In the rows, 128 means zero.
The rows below fall into families. The same turns and mirrors carry the whole set onto itself and the rows of a family onto each other. For each named row, which other rows are in its family? Write them in the order they are listed.
These 16 rows form 4 families of 4 rows each.
A: [ 82 127 111 119 139 132 151 113 139  96 119 149 125 109 125  94]
K: [124 132 100  98 122 126 131 134 114 161 123 148 128 142 143 147]
W: [147 132 134 122 147 105 118 124 128  86 144  72 143 126 119 132]
J: [156 119 168 164 109 143 110 125 126 135 127 118 128 109 113 109]
Q: [114 136 105  98 111 141 134 136 112 157 137 155 130 129 137 139]
G: [131 139 150 118 146 106 103 126 138  91 148  88 113 115 120 150]
F: [122 133 108 108 104 141 117 151 131 132 135 158 130 156 146 140]
M: [131 130 131 113 144 110 109 114 130  89 134  76 153 123 112 147]
N: [166 131 162 169 133 122 122 139 124 142 110 115 145 118 128 114]
D: [150 130 160 167 130 125 130 137 120 154  98 111 136 108 114 116]
P: [114 111 102 107 116 145 122 117 116 154 145 152 130 144 139 134]
V: [159 135 155 174 133 136 118 152 134 130 112 118 143 126 100 119]
B: [ 90 120 114 133 119 114 153 128 138  98 125 134 101 126 136  82]
Y: [ 96 125 104 121 137 129 148 111 143  97 104 138 129 119 118  78]
E: [131 123 138 134 136  81 114 117 122 100 150  79 139 127 117 139]
C: [ 83 145 112 119 148 127 137 125 150 113 119 145 107 118 119  85]

The rest of the family of B: J, G, F
The rest of the family of E: P, V, C
The rest of the family of W: A, Q, N

The rows below fall into families. The same turns and mirrors carry the whole set onto itself and the rows of a family onto each other. For each named row, which other rows are in its family? Write them in the order they are listed.
These 36 rows form 6 families of 6 rows each.
givof: [133 123 136 146 145 168 153 168 115 142  87 167  76 114 118 128 104 161
 120 168 125 133 100 119 159 132 110 104]
Taru: [132 183 128 139 128 141 149 102 118 117  93 119  97 115 128 120 113 140
 103 128 109 151 119 123 123 139 152  68]
Kir: [136 112 119 152 141 169 149 171 111 147  94 177  85 127 117 133 101 159
 111 158 117 127 103 131 152 130 105 110]
vevon: [140 131 143 151 126 170 152 169 105 146 103 165  88 119 126 131 108 157
 114 169 118 146  98 124 163 127 105 101]
kogu: [139 124 143 160 153 139 114 114 155 126 116 163 134 163 148 127  95  97
  88 171  92  97 126 166 146 131 172 126]
Muz: [138 133 139 165 152 118 138 134 171 118 103 176  88 136 158 135 143  80
 120 143  89 105 139 121 161 142 158 137]
luf: [133 116 140 149 128 170 157 175 118 145  93 165  90 131 115 131 112 163
 114 180 128 133 102 129 163 133 117 114]
robor: [130 120 132 148 145 163 158 165 119 151  94 178  88 135 118 131 119 168
 120 174 121 135  86 121 149 136 112 110]
Lidi: [144 118 152 160 157 140 116 122 152 130  97 168 117 170 153 130 116  99
  77 163  97  90 126 166 138 129 174 119]
lila: [102 100 131 135 129 142 135 141 127 116  86 161 122 123 111 130 134 203
 108 157  84 122 103 128 139 126 130 123]
zir: [ 95 108 141 140 142 134 126 142 136 122  99 168 128 119 110 137 133 200
  98 166  87 121 107 130 149 111 128 119]
gitov: [121 180 159 112 116 121 160  99 126 152 140 140  97 113 172 121 113 143
 120 134  95 128 123 148 113 129 142 119]
maf: [128 129 134 138 134 163 162 174 125 148  86 170  84 123 121 133 113 160
 109 167 123 143 103 121 170 139 110 105]
Mosun: [137 186 140 139 120 134 157  94 110 114 106 115  92 125 134 135 107 135
 115 137  89 138 119 140 116 153 158  79]
Ziza: [153 145 144 164 151 115 126 130 168 114 107 178 104 124 159 136 137  90
 137 145  92  98 147 115 153 141 162 131]
tani: [138 134 140 170 156 124 134 142 169 110 110 182  87 129 166 136 143  87
 133 142  92  97 140 131 150 127 161 130]
Zun: [142 121 141 173 148 118 133 133 166 114 102 175  99 136 154 134 147  96
 129 152  98  95 150 122 156 137 168 142]
Nup: [136 189 143 141 127 138 150 105 110 108  95 109  91 120 125 117 103 131
 111 139 103 147 124 140 118 136 148  83]
ber: [134 121 135 168 160 118 126 139 170 113 109 190  97 146 164 135 138 103
 136 139  99  92 139 120 152 139 164 117]
vulat: [135 179 142 143 116 145 147  94 105 115  99 119  87 123 130 112 112 136
 111 134  97 152 120 139 121 131 163  79]
sofe: [112 175 156 109 111 141 172 109 141 145 141 130  94 112 167 124 112 138
 127 132  92 117 119 148 115 131 134 118]
Bon: [108 109 135 142 140 134 123 139 135 131  89 165 124 120 109 142 133 205
 112 158  86 113 101 132 141 116 130 136]
Fosa: [123 180 167 111 117 129 157 104 147 151 135 128 101 107 164 136 115 140
 132 134  89 105 122 147 113 126 140 120]
zenu: [112  95 134 137 144 137 124 147 123 117  91 168 136 121 119 137 133 193
 107 150  77 111 104 126 147 111 136 118]
Daf: [133 126 145 165 166 149  97 128 158 130 105 167 123 163 147 129  95 121
  85 164 106  92 115 163 150 118 174 122]
Dibi: [115 169 162 113 116 124 159 102 143 144 143 130  99  93 175 130 119 133
 127 137  95 118 119 145 121 122 143 113]
Dugu: [130 126 150 162 162 148 120 120 162 132 109 160 115 166 151 125 103 112
  83 160 104  84 134 168 150 124 184 124]
zor: [136 131 129 171 158 127 141 133 156 120 102 190  99 144 159 149 136  90
 125 145  93  95 148 123 151 132 173 134]
feve: [101 109 133 124 126 134 124 142 122 126  92 176 117 125 110 148 133 201
 104 164  98 119 110 122 148 126 129 119]
tivuz: [132 184 138 149 125 138 158  88 122 115  99 115  83 121 132 115 114 136
 111 126 102 141 131 134 120 147 159  83]
dup: [108 108 141 144 131 125 136 140 122 127  96 165 141 123 117 141 127 207
 104 160  94 131 115 126 149 124 124 109]
rodev: [113 175 154 111 123 130 155 108 147 149 144 131 103 113 175 131 115 117
 117 129  88 111 115 139 116 120 128 120]
vigi: [116 169 151 116 108 129 154  99 137 154 155 137  94 103 159 133 118 136
 122 133 109 121 115 140 116 124 134 104]
Lisi: [133 117 151 159 161 154 118 126 147 124  99 164 124 169 148 124 104 110
  89 163  95  95 123 163 153 114 194 114]
muv: [140 181 138 136 121 136 153  99 114 112  90 115 101 132 139 122 110 121
 119 129 101 136 135 132 105 140 145  77]
sil: [130 118 147 160 165 151 114 120 160 122  92 161 130 156 148 126 100 107
  80 173  91  94 126 162 145 121 178 119]

The rest of the family of Ziza: Taru, vevon, zenu, Daf, rodev
The rest of the family of lila: luf, Zun, sofe, Dugu, tivuz
The rest of the family of givof: zir, tani, Nup, Dibi, sil
The rest of the family of dup: Kir, kogu, ber, vigi, muv

The rows below fall into families. The same turns and mirrors carry the whole set onto itself and the rows of a family onto each other. For each named row, which other rows are in its family? Write them in the order they are listed.
These 30 rows form 5 families of 6 rows each.
redi: [122  95  96 138 130 111 140 119 112 129 143 132 119 144 102 168 127 134
 141 113 127 157 144]
foli: [101 119  96 109 150 129 128 105 130 143 142 112 136 140 146  85 164 119
 116 115 122 134 124]
fale: [153 110 161 116 102 126  92 154 160 111 137 130 101 117 124 114 107 124
 114 110 146  99 119]
koz: [110 125  89  95 133 125 111 117 137 137 140 118 116 134 140  95 166 103
 106 112 130 132 113]
tunod: [123  78 161 131 151 116 143 123 143 121 144 126 131 139 132  92 108 161
 129 107 130 122 141]
mudek: [134 107  93 129 107 113 118 132 121 124 140 135 103 134  98 178 127 115
 132 112 134 150 133]
bol: [118 101 158 136 154 127 165 122 113 122 118 132 135 101 138 108 110 172
 119 140 137 119 141]
zelid: [145 202 115 125 112 119 129 131 151 135 127 145 122 135 115 138 136 118
 134 156 126 129 118]
Dem: [151 115 178 142 112 141 100 146 152 117 135 121 129 118 131 106 100 139
 126 119 138  86 128]
geni: [148 126 106 142  92 129 101 141 122 125 135 129 111 125  99 182 121 109
 135 121 135 128 130]
nikuf: [147 134 163 131 107 142 118 151 127 115 111 132 115  80 132 128 107 140
 108 146 150  91 121]
fezed: [137 189 103 110 118 105 138 127 152 133 131 151 110 140 113 137 141 118
 129 149 127 145 118]
sedu: [123 178 110 127 145 107 164 111 141 140 133 145 134 150 119 124 139 141
 141 152 117 150 132]
delaf: [124 143  99 102 114 138  91 127 141 136 136 114 117 124 141 101 162  92
 106 118 133 114 108]
vapan: [119 147 122 138 132 159 106 114 128 146 134 101 156 127 151  88 153 115
 125 130 120  98 123]
gode: [148 133 124 166  98 146 104 136 115 131 133 121 136 124 106 176 115 120
 147 130 128 114 138]
sadi: [142 121 142 103 105 121 119 153 133 109 115 143  88  83 125 133 116 130
  95 134 157 112 114]
bavil: [126 177 100 112 135  99 155 117 147 135 134 151 116 148 115 131 143 130
 132 147 123 156 125]
geluf: [141 202 126 141 121 127 138 124 145 139 127 140 140 136 120 131 132 129
 143 161 120 124 126]
Funod: [123 102 112 162 136 127 144 113 105 134 140 124 143 143 108 161 120 144
 152 121 119 143 151]
nenut: [140  89 143  98 116 106 109 147 160 109 142 137  89 127 121 111 115 128
 107  99 147 123 120]
finuz: [134 124 171 148 131 144 141 135 117 122 112 127 139  88 138 116 104 161
 120 148 140  95 134]
fizez: [137  99 178 149 137 137 125 130 143 123 139 118 144 129 135  95 100 158
 134 117 130  98 139]
meru: [125  99 128  92 127 103 143 141 130 110 120 148  85  96 125 126 121 142
  94 126 153 136 121]
Badu: [131 190 123 142 138 122 155 114 140 142 130 140 146 144 122 124 133 141
 147 159 115 134 132]
Dil: [125  73 143 105 142 101 135 130 151 114 145 136 103 138 126 101 115 147
 116  98 139 135 132]
gen: [113  89 136 108 152 106 167 126 119 116 122 142 108 105 131 114 119 163
 106 129 144 139 134]
bofo: [136 121 127 176 120 144 127 122 107 136 136 118 152 132 110 166 114 138
 156 130 120 121 148]
Nubu: [106 129 113 131 150 145 126 104 125 148 138 105 156 136 151  82 157 125
 125 124 117 116 129]
mavo: [129 154 115 124 114 155  89 126 136 141 133 106 138 120 146  97 155  99
 115 127 128  97 112]

The rest of the family of Dil: fale, tunod, Dem, nenut, fizez
The rest of the family of redi: mudek, geni, gode, Funod, bofo
The rest of the family of koz: foli, delaf, vapan, Nubu, mavo

